In the rows, 128 means zero.
Each run below is a few steps of one of 7 hidden systems, one row a step.
Tevo, seq 1:
[[122 151  96 124 125 110 192 111 119  87 132 152 165  96 122 134 160 138
  107 139 118 115]
 [128 136 124 103 129 127 183 131 122 117 115 159 143 158 130 145 157 172
  115 179 117 106]
 [128 114 150  97 136 113 158 147 119 133 152 120 105 161 170 138 142 164
  149 181 129 127]
 [125 101 101 102 134 121 124 136 125 120 175  91 102 154 159 118 112 130
  167 150 100 123]
 [105 102 102 118 130 112 118 115 114 134 149 113 141 173 140 101  88 115
  148  92 100 114]
 [ 93 119 143 145 116 126 104 135 138 143 119 124 150 178 112 127  84 128
  105  86 112 121]
 [120 134 175 153  99 157  81 129 139 145 117 118 133 140 121 148  99 153
  126 106 156 146]
 [156 140 134 131  88 142  74 144 138 137 124 109 123  80 136 153 124 124
  130 118 148 146]
 [174 146 107 106 124 138 101 112 121 143 113 116 130  73 116 112 139  97
  118 110 128 116]
 [136 153 137 108 162 106 150 111 124 129 101 141 123  90 108 108 151 113
   83  98 113 110]
 [110 138 156 119 171 138 154 114 152 109 122 154 111 113  99 131 157 163
  106 124 125 134]]
saso, seq 2 (11 x 22):
[[104 118  78 192 131 117 150 167 140 106 118 150 137 149 126 138 137  83
  151 154 128 158]
 [100 113  98 159  83 105 145 137 116 130 140 142 205 141 132 131 114 102
  134 111 151 136]
 [118 175 130 154  75 128 128 143 133 125 127  60 172 134 114 143  81 126
  133 134 131 139]
 [153 160 103 145  94 148  79 126 105 120 117  92 139 125 153 155 110 163
  186 115 142 150]
 [173 119  94 108 109  99  74 174 113 160 128  86 113 123 153 155 141 126
  152 144 113 124]
 [163  92  92 134 114 127  63 115  97 152 150 113 109 132 137 126 113  92
  111 110 111  95]
 [140 141 138 122  96 108  94 130 130 123 122 130 100  93 139 141 112 116
   55  87  94 104]
 [144 144 145 175 118 174  82 129 152 115  84 158  79 117 113 148 125 120
   83 121 124 132]
 [144 117 151 152 104 132 133 152 132 132  98 198  99 108 170 153 158 113
  109 148 159 143]
 [135 119 118 175 105 139 166 140 133 125 115 160 106 148 156 113 125  56
  111 182 134 123]
 [110 148 106 158  90 117 176 116 115 104 101 167 158 135 167 105 103  83
  129 105 126 132]]
lado, seq 3:
[[ 94 106 171 109 151 148 141  94 160 150 169 106 160 110  68  79 106 100
  104  98 152 129]
 [ 93 117 143 118 114 177 112 102 183  88 172 139 148  76  83 141 120 168
  107 108 140 148]
 [130 127  89  89  93 162  88 132 155 103 145 113 168 113 113 167 130 205
  172 137 128 145]
 [155 145  81  48  97 111 135 152 127 133 143  69 158 126 135 141 132 157
  154 171  96 103]
 [154 186 147  91 135 113 157 112 104 145 127  39 141 131 100 116 118 145
  102 150 104  91]
 [127 174 195 100 167 101 129 110 123 149 114  90 128 100  83 125 132 164
   80  75 119 117]
 [115  98 165 114 173 118  65 145 148 160 141 113 125 110  70 152 148 166
  108  81 135 138]
 [137  50 106  86 138 132  69 121 126 153 196 123 143 114 104 138 149 148
  129 119 136 111]
 [144  91  78  79 106 162 107  91 126 113 180 120 131 145 109 126 119 153
  100 149  88  70]
 [132 150 122  62 110 166 141  82 127 125 108 135 161 172 112 112 109 185
  110 131  90  76]
 [109 150 176  38 152 145 154 135 172 148  94 125 136 160 105 111 124 184
  128 136 107 121]]
ruv, seq 4, 11 rows:
[[141  42 106 113 173 150 130 117 130 165 200 113 134 131  82 104 164  90
  137 196 159 111]
 [131 111 113 119 152 123 146  71 118  76 179 152  90  79 113 122 145 130
   41 106  85  78]
 [ 91 131 119 198 197 148 133 133 141  98  98 159 106 200  67 154 142 165
  101 144  94 123]
 [ 90 110 152  51 142 131 184 113 142 136  95 209 158 185 144 104 135 172
  121 124 108 103]
 [110 123 147  77 124 134 161 172 181 142 146  73  98 190 123 109  89 115
  113 203  79 105]
 [ 92 128  75  66 124 159 123  94 167  77 174  93 151 119 109  98  83 156
  167  97  76 128]
 [ 92 138 128 135  88 117  84 172 185 126 120  99 175 125  56 173  97 149
   64  95  96 126]
 [122 115 127 120 103 194 106  88 126 152 140 126 223 158  62 134 126 177
  146 143 181 121]
 [186 151 143  64  78 139 122 124 115 144 131 104 142 100 116 166 154 180
   60 181 119  71]
 [180 130  47 109 178 154  94 119 103 135 124  85 125 152  79 141 172 159
  163 187 100 100]
 [150 116  94  53 179  90 115 122 128 152  95 162 135  90  88 114 179 127
   78  73  78  85]]
saso, seq 5, 11 rows:
[[146 181 106 119  48 135 120 155 140 130  68 117 143 161 154 132  82 106
  107 139  87 102]
 [150 162 140 163 102 149  76 133 111 161  51 132 116 156 165 119  88 106
  166  89 144 151]
 [147 127 140 151 113  92  95 182 128 155 111 112  80  94 183 130 122  67
  160 114 148 172]
 [146  94  67 178 101 136  87 137 136 115 156 127 102  83 139 117 114  33
  138 119 133 145]
 [146 148  78 140  52 114 106 138 137 109 116 139 176  55 119 143 123  79
   76  93 119 113]
 [173 198 121 192  75 165  92 125 125 130  64 108 151 110  88 158 119 109
   82 135 142 120]
 [189 176 140 187  92 119 104 138  67 141  81 137 109 106 182 176 154 134
  133 142 172 138]
 [171 125  86 199 117  92 119 170  83 130 121 123  73 152 180 157 140  70
  123 176 112 120]
 [121  98  69 192  86  88 106 134  91 110 127 173 129 154 175 138 103  66
   93  85  98 106]
 [ 96 159 133 193  60 106 102 176 159 118  86 130 148 138 118 159  73  87
   63  83 103 134]
 [126 154 152 215  55 179  72 148 147 121  91 145 134 129 144 169  89 122
  138 116 176 177]]
fab, seq 6:
[[134 117 137 118 100 160  87  99 138  98 108 219 107  62 172 135 141 155
  125  60 148 147]
 [148 152 138  79 113 165 126 174 210 146  57 160 123  76 105 127 155 108
  122 162 133 151]
 [163 164  88  88 111 151 159  77 111 138  98 125 177  87 128  63 126  72
  155 118 140 114]
 [133 180  89 157 202 120 163 124 115 111  55 135 103 157 100 106 151 111
  132 129  82 122]
 [ 84 104 108 161 166 157 165  87 125 105 151 161 188 159  77 115 147 152
  155 126 156 140]
 [106 125 166 119 188  61 192 153 123 126 169 113 121  93 122 141 179 146
  114 143 141 147]
 [141 116 128 135  95 151 148 129 115 130 193  74 134 155 139 136 116 134
  154 221 151 119]
 [144 131 115 111 109  69 141 125  66 116 148 126 112 152 194 150 126 157
  100 116  89  82]
 [106 119 148 134 104 150  90 156 158 150 109 120 136 210 102 155  87 168
  101 136 106 113]
 [ 99 107 176  96 123 105  96 112 126 151 153 123 139 106 148 112 101 139
  136  35 144 144]
 [132 126 134 124 141 149  78 174 184 133 124  95  60 111 127 127 112 102
  155 141 114 166]]
Mel, seq 7 (11 x 22):
[[101 102 109 149 160  79 154 156 106 155 167  75 161 168 127 111 122  96
  190 142 143 150]
 [ 99 133 154 174 149  93 151 103  82 108 197  70 120 162 133 136 103 155
  122 119 123 116]
 [128 141 131 210 114 114 107 135  99  85 145 127 104 127 136 202 137 181
   93 137 122 130]
 [170  88  93 168 112 148  74 141 106 133 146 150 117 118 132 183 172 140
  131 174 160 128]
 [182  72 113 105 116 131  86 139 102 178 160 115  94 133 150 120 140  89
  119 166 132  94]
 [156 117 132 122 138 139  84 103 105 157 117 115  75 163 140  95  92  91
   97 107  89  84]
 [124 129 158 162 148 130  90 120 123 147  68 181  96 147 138 114 111 107
  101  55 120 127]
 [110 113 158 169 156 145 124 130 148 135 100 191 103 101 142 106 141  85
  153  96 174 182]
 [117 107 119 135 125 125 165 111 127 103 162 159 113  79 182  87 127  66
  166 117 156 159]
 [121 150  80 160  92 106 172 116 110  88 144 108 144 113 160 102  94  62
  131 123 110 126]
 [128 174 100 196 104 105 154 115  75 123 107 104 194 157 122 135 113 111
  127 113 140 121]]
Tevo, seq 8, 11 rows:
[[122 164 132  90 162 150 198 102 146 129  56 197 153 129 106  83 158 118
  114 126 120 113]
 [ 87 143 195 113 168 103 202 175 176 126 117 140 117 132 123 137 159 149
  123 170 141 165]
 [118 127 110 124 144 160 153 130 147  97 180  81 127 121 120 131 140 163
  205 193 151 167]
 [122 116  56 123 102  72 158 142  93 114 168  97 187 129 158 130 128 110
  173 133 118 124]
 [129 139  88 132 117 116 137 120  99 145 109 103 172 212  98 125 105 128
   97 141  83  68]
 [121 151 195 151 135 101 121 131  83 158 104 116 116 192 154 152 110 182
  115 105 132 121]
 [142 113 135 142 131 140  41 164 140 132 138  97  70 132 135 177 126 172
  147 128 119 151]
 [159  76  94 117 133 132  61 105  98 154 162 127 122  87 143 112 142  96
  164  89 156 134]
 [126 104 103 146 124 107 118 118 131 130 134 151 129 102 103 108 122  54
   53  86 102  92]
 [113 156 174 160 138 176 155  71 131 106  94 188 117 136 110 108 118 137
   79 104 135 115]
 [112 141 171 133 113 140 139 168 179 101 102 180  93  99 161 165 146 160
  127 143 144 173]]
ruv, seq 9 (11 x 22):
[[158  91  92 172 157 152  81  91  77 144 152 134 136 149 102 143 156 143
  143 135 157 112]
 [168 125 141 113 144 114 119 107  93 144  95 179  95 120 140 134 162 133
   62 108 108  80]
 [142 118 131 144 199 157 127 127 129 147  89 142  65 187 120 105 145 113
  149 163 112 127]
 [108 109 136  54 156 126 157 124 167 115 116 186  83 108 165  83 132 114
  130 103  93 129]
 [ 81 101 136 152 141 141 137 172 206 115 141 122  92 152 108 113  95  79
  124 152 106 157]
 [ 69 115 119 120  93 162 162  96 172  73 160 166 167 115 130 103  92 133
  134 102 131 145]
 [103 164 144 169  58 134 148 163 162 101 127 103 164 146 112 171  93 140
   80 167 121 129]
 [133 166  88 114  89 152 152  99 101 111 129 103 208 150 127 135 119 181
  179 151 143 122]
 [168 183 119  86  93  72 124 161 103 157 107  59 167 107 122 163 140 145
   98 136 104  99]
 [158 131  98 118 179 124  86 113  87 173 134  60 162 126  75 118 152 142
  181 114 149 132]
 [158 111 165  84 159  92  81 119 108 171 144 127 115  61 108 137 171 146
   79  70 141 108]]
fizim, seq 10:
[[126 131 181 153 159 160  93  82 112 148 148 102 125 102 110 104 116 139
  167  79 190 166]
 [117 114  87 150 130 115 115 177 182  97 133 144 100  65 122 146 145  81
  127 125 111 167]
 [126 114 112 120  99 173 142 118 137 136 143 137 206 142  93 139 145 159
  153 181 174 129]
 [155 130 109 167  98 108 163 118  94 124 122 159 110 122 177 110 130  51
   87 144 125 100]
 [122 175 162 171 146 131 151 126 106 106 137  76 118 161 119 163 126 194
  138 160 135 137]
 [121 115 146 130 112  74 107 157 111 151 110 163 128 111 189 135 131 117
  152  63 150 158]
 [113  95 116 126 174 126 112 182 162 156 130 102 118 178  82 140 144 129
  146 177 116 136]
 [131  76 119 151 110 166  86  78 107 147 159 155 142 131 139  97 107  97
  152  94 171 133]
 [128 135  87 189 122 140 119 149 152  78 132 122  91 123  99 165 125 113
   79 162  88 120]
 [145 149 162 131  71 156 108 108 109 140 116 140 178 121 136 158 126 182
  127 122 183 130]
 [162 142 127 131 125  96 135 184 134 148  79 142  77 123 166 135 148  79
  105 158 104 124]]
fab, seq 11:
[[166 132 112 125  57 142 149  97  88 108 185 122 168  75 170 153 148 148
  139 177 181 119]
 [183 180 125 103 108  90 138 168  93 151  66 115 116 154 158 171 155 164
   92 174  92  87]
 [128 118 125 105 106 155  93 101 102 181  98 125 202 214 102 116  99 163
  144 104 141  99]
 [104 106 163  99 215  65  99 150 123 174 112 119 101 139 117 106 143 131
  135  43 111 140]
 [112  56 119 144 159 183  82 131 173 137 189 108  93 137  95  99 110  89
  168 155 153 157]
 [144  92 111 132 129 104 143 104 113  82 186 167  64  52 178 122 149  84
   83 120 111 113]
 [136 151 149 168  72 188 148 135 171 100 102 157 102 146 122 151 110 118
   57 209 123 110]
 [118 171 174 112  71 117 176  93 102 128  90 178 180 118 181 112 112 141
  121  81 160 130]
 [108 177 146 112 143 110 141 202 169 159  45 105 136 169 128 127 116 123
  181 134 115 173]
 [110 108  44 120 125 120 109 115 114 126 157  98 197 125 119  97 109  98
  207  83 130 145]
 [127 140  77 176 190  84 110 156 128  95 136  89  93  99  75 160 159 119
   94 117  75 126]]
Mel, seq 12, 11 rows:
[[ 95  86 143 153 116 149 138 110 152 129 146 169 136 126 136  87 101  66
  125 102 158 147]
 [115 145 156 152  80 135 166 101 126 110 140 139 143 104 168 101  93  88
  121 110 157 140]
 [137 183 110 164  75 138 137 117 111 102 108 112 160 104 154 128 104 113
  157 119 149 151]
 [144 157  98 149 110 104 115 141  94 138 123  80 177 106 131 140 132 123
  180 114 155 154]
 [143 148 120 151 156  95 115 133  88 143 157  45 141 116 107 137 138 133
  157 127 140 139]
 [147 141 127 152 173  93 113 115  80 122 159  80 105 116 110 157 154 162
  116 116 117 117]
 [155 119 111 162 170 111 101 136 103 119 135 132  80 118 113 169 176 145
   96 142 109 111]
 [161  82 104 135 164 129 111 130 109 143 126 176  82 139 129 140 178 114
  101 160 121  99]
 [148  82 127 117 143 131 127 132 123 158 117 178  73 164 159 103 138  82
  100 154 108  94]
 [118 103 139 134 127 144 129 118 131 140  94 186  87 186 169  89  97  84
  122 114 111 114]
 [ 93 112 154 157 111 134 131 132 142 133  96 188 121 160 173  99  90  88
  144  83 141 154]]
fizim, seq 13, 11 rows:
[[139 118 116  78 141  76 154 142 104 156  93 182 154 130 154 128 169 132
  117 111 115 107]
 [120 112 164 113 202 123 155 109 119 154 136 123 102 167 101 100 146 137
  117 139 122 111]
 [ 98 103 158 128 154 142 121  89 143 103 164 154  89 103 145 100 113 127
  134  75 134 150]
 [ 88 119 112 108 121 146 137 152 194  88 136 152 126 123 109 142 121 151
  119 135  95 142]
 [120 121 136  88  79 160 149 109 146 136 119 157 168 147 136 104 105 126
  115 133 133 106]
 [139 164 130 122 115 131 157 123 131 114 115 100  95 147 143 105  93  99
  101 150  84 102]
 [125 177 143 110 121 128 123 109 116 118 123  78 137 131 139 122  97 168
  157  94 120 136]
 [123 136 105  91 136  76 115 162 138 141 112 108 137 109 130 122 128 111
  129  82  92 132]
 [132 106 118  79 154 127 115 119 130 158 157  87 157 129  82 112 140 140
  138 132 128 112]
 [147 101  98 107 133 124 121  95 109 118 171 133 117  83 134 107 140  98
  107 108 118 104]
 [133 139 110 113 139 133 145 107 126  87 154 124 126 110 107 153 155 182
  101 150 105 106]]
lado, seq 14 (11 x 22):
[[135 132 137 131 148 186 107  86 144 125 144 112 123 103  84 104 125 127
  137 125 150 135]
 [123 129  93  89 133 141 118 115 157  99 127 147 142  80 110 123 141 148
  130 101 110 134]
 [126 136  84 116 128 147 129 140 144 122 124 112 168 145  83 143 141 150
  144 162 117 124]
 [135 140 128  77 130 109 174 118 110 125 145 112 161 112 134 127 156 158
  134 149 131 113]
 [123 158 143 127 155 120 141 131 130 111 139  80 108 139 106 141 126 168
  116 144  99 123]
 [119 132 149 112 154  89 117 120 102 148 139  97 151 129 122 128 128 157
  135  77 132 130]
 [108  99 140 119 134 102 106 154 150 142 161 106 127 128 103 146 122 134
   89 112 110 116]
 [136 100 139 123 112 147  92 104 111 148 166 114 148 134 117 137 121 152
  120 119 151 112]
 [136 111 122  79 106 140 103 125 145 119 142 136 109 124 139 137 120 156
   99 126  96 101]
 [142 133 122  96 126 167  98 114 130 151 110 112 138 169 112 115 111 151
  140 138 117 108]
 [128 127 146  51 139 130 145 120 152 146 118 131 129 118 125  93 131 127
  120 121 113 114]]

Which system made each of these runs?
seq 15 (2 x 22):
[[134  89 107 105 168  90 176 162 133 104 135 197  40 106 204 124 177 100
  137 165  97 134]
 [ 87  71  75 147 158 127 171 119 153 124 125 203 147 171  93  74 125  40
   94 120  94 102]]

saso
seq 16, 2 rows:
[[131 122  75 168 133 144  69  87 122  68 145 168 132  37 106 157 155 145
  120  52 135 148]
 [146  89  94 122 104 137 129 114 131 130 106 239 170  84 109 143 190 111
   70 125 151 101]]

Tevo
seq 17 (2 x 22):
[[ 92 105 131 157 143 166 102 119 162 105 130 164 119 142 105 133 114 144
  128 104 129 148]
 [108  88 100 103 103 141 121 137 148 124 143 164 158 132 151 129 129 139
  170 125 142 149]]

lado
seq 18:
[[132  95 106 122 144 104  50 110  82 158  92 169 124 181 145 131 115 153
  123  31  96  97]
 [124 107 154 128 182 142  56 145 170 156 107 115  88 143  45 140 132 144
   62 100  88 110]]

fizim
seq 19, 2 rows:
[[110 169 117 151  95 166 124  90 131 112 108  97 192 185  57 138  86 173
   77 124  98  86]
 [135 160 204 117 108 124 110 161 137 174  81 138 174 123 100 182 160 203
  100 129 179 140]]

Mel
seq 20:
[[144 118 150 116 138 124  71 134 140 138 118 145  80  70 148 134 137 124
  133  74 136 153]
 [126  78 130 178 134 152  87 148 141 142 133 167  96 124 134 138 139  90
  141 134 168 162]]

ruv
seq 21:
[[ 85  94 147 152 138 128 109 131 150 102 178 129 118 132 111 152 118 167
  109 106 122 141]
 [122 101 135 148  98 156 118 120 152 100 170 153 125  94 113 157 137 142
   83 148 141 124]]

Mel
seq 22 (2 x 22):
[[ 90 127 118  84 137  98 174 184 180 127 143 107 163 117 112 129 140 124
  158 155 122 161]
 [115 140 112 116 131 138 162 108 116 132 164  68 195 151  92 109 121 139
  165 158 147 125]]

Tevo
seq 23, 2 rows:
[[185  90  98 131 143 125  51 101  83 174 125 126  80 117 142  93 122  56
  107  85 112  89]
 [150 132 150 177 178 178  72  89 132 134  82 165  47 109 110  90 124  85
  107  78 129 137]]

ruv
seq 24 (2 x 22):
[[140 183  85  99 129 108 158  71 108  77 154  80 150  55  94 106 124 123
   74  87  74  83]
 [112 180 132 150 134 128 115 129 137 126  75 120 198 148  32 175 140 201
   69 100 111 110]]

lado
seq 25 (2 x 22):
[[ 86 127  96 114 153  98 146 150 156  81 151  97  70 140 166  95  83  95
  163 106  52 147]
 [ 80  88  81 111 141 139  76 135 182 122 115 167 170 116  92 112 114 115
  155  47 113 159]]

saso
seq 26:
[[137 129 162 143 134 138 100 131 133 154  90 150 102 121 136 112 119  96
  120  96 140 141]
 [135 120 156 134 130 165 118 124 147 133 118 154  93 110 151 113 127 109
  153 137 160 157]]

ruv
seq 27 (2 x 22):
[[118 133 149 173 135 152 120 129 148 111  99 173  93 111 141 128 127 108
  127 110 144 160]
 [118 123 142 145 111 141 157 140 143 118 111 180 116 130 167 123 132 108
  144 149 155 155]]

ruv
seq 28 (2 x 22):
[[132 119 153  54 180 111 141 126 108 164 102 156 142 151 148 119 172 194
  181 118 142 134]
 [ 87 115 141  94 164 117 137 186 195 110 143 102  68 134 136 124 115 131
  155 147  82 161]]

Mel
seq 29:
[[117 140  88 132  87 169 117  76 135  85 104 196 166 105 130 115 109 131
  129  68 129 127]
 [137 176 160 166  91 144 139 172 159 151  62 124 138 150 101 155 121 110
   84 175 140 133]]

ruv
seq 30:
[[148 147 112  66 144 100 116 178 136 152  65 137 125 111 152 139 164 154
  174 120 113 148]
 [132  83 112  99 148  99 115 164 148 182 145 106 138 108 115 100 139  58
  154 128 144 143]]

ruv
seq 31, 2 rows:
[[153 114  93 127 110 147  93 125  90 160  94 130 122 224 165 119  99 121
  165 148 107 101]
 [128 129 162  76 123 117 180 122 138 157  96 160 106 147 169  67 108  64
   99 128 105 101]]

lado
seq 32:
[[139  83 111 132 166 157  55 133 161 175  73 173 102 137  82  87 130  56
  105  76 111 118]
 [113 100 197 113 175 130 152  95 136 168 109 192 104 110 128  53 135  59
   99  69 160 132]]

Mel
seq 33, 2 rows:
[[145 128  86 132 144 134 126 102 113 101 161  98 114 121 102 126 129 124
  104 141  93  97]
 [125 137 151 152 139 153 132  89 117  99 142 140 109 134 113 145 130 174
   88 132 122 110]]

fab
seq 34 (2 x 22):
[[140  93 117 100 125 129 123 130 143 134 158 140 118  73 139 113 148  91
  131 134 143 135]
 [146 140 100 115 120 146 141 105 135 116 134 124 141  94 100 106 130  92
   97 141 116 104]]

saso
seq 35, 2 rows:
[[185 181 125 108 131 135 125 132  94 159  76 112 175 128  76 176 190 197
   99 177 140  92]
 [178 133 163 153 172 111 133 100  33 168 125 113  94 184 151 144 162 172
  123 166 148  87]]

saso
seq 36, 2 rows:
[[105  97 138 153 128 138 154 131 141 145 163 117 150 149 100 105 114  81
  115 159 150 125]
 [110 153 132 121  97 134 163  93 121  92 152 126 161 106 148 117 107 145
  134 109 136 131]]

saso
seq 37:
[[132  76 150 112 106 174  97  99 104 138 170 148 121 163 184 132 119 179
  200 147 178 142]
 [138  85 117  46 129  72 119 192 144 153 122 156  89 123 176 142 154 127
  111 129  75 106]]

fab
seq 38:
[[114  96 102 102 115 100  84 149 128 125 170  93 122 158 143 148 100 159
  139 105  85 116]
 [144  89  95  88 112 123  67 124 116 150 143 123 138 155 122 143 119 154
  111 100  94  87]]

fizim
seq 39, 2 rows:
[[149 122 138  75 139 126 197  82 108 135  99 213 127 118 143  92 169 111
   55 139 114  68]
 [ 98 151 195 117 156 158 201 116 156 159  79 149 132 199 105  72 109 105
  107 162 132 118]]

fab
seq 40, 2 rows:
[[106 116 177 110 119 157 112 188 186 166 131  74 105 189 128 126  87 131
  173 185 136 159]
 [126  73 116  76 102 163 105  94 123 129 180 149 120 119 201  85 103 123
  214 113 157 146]]

saso
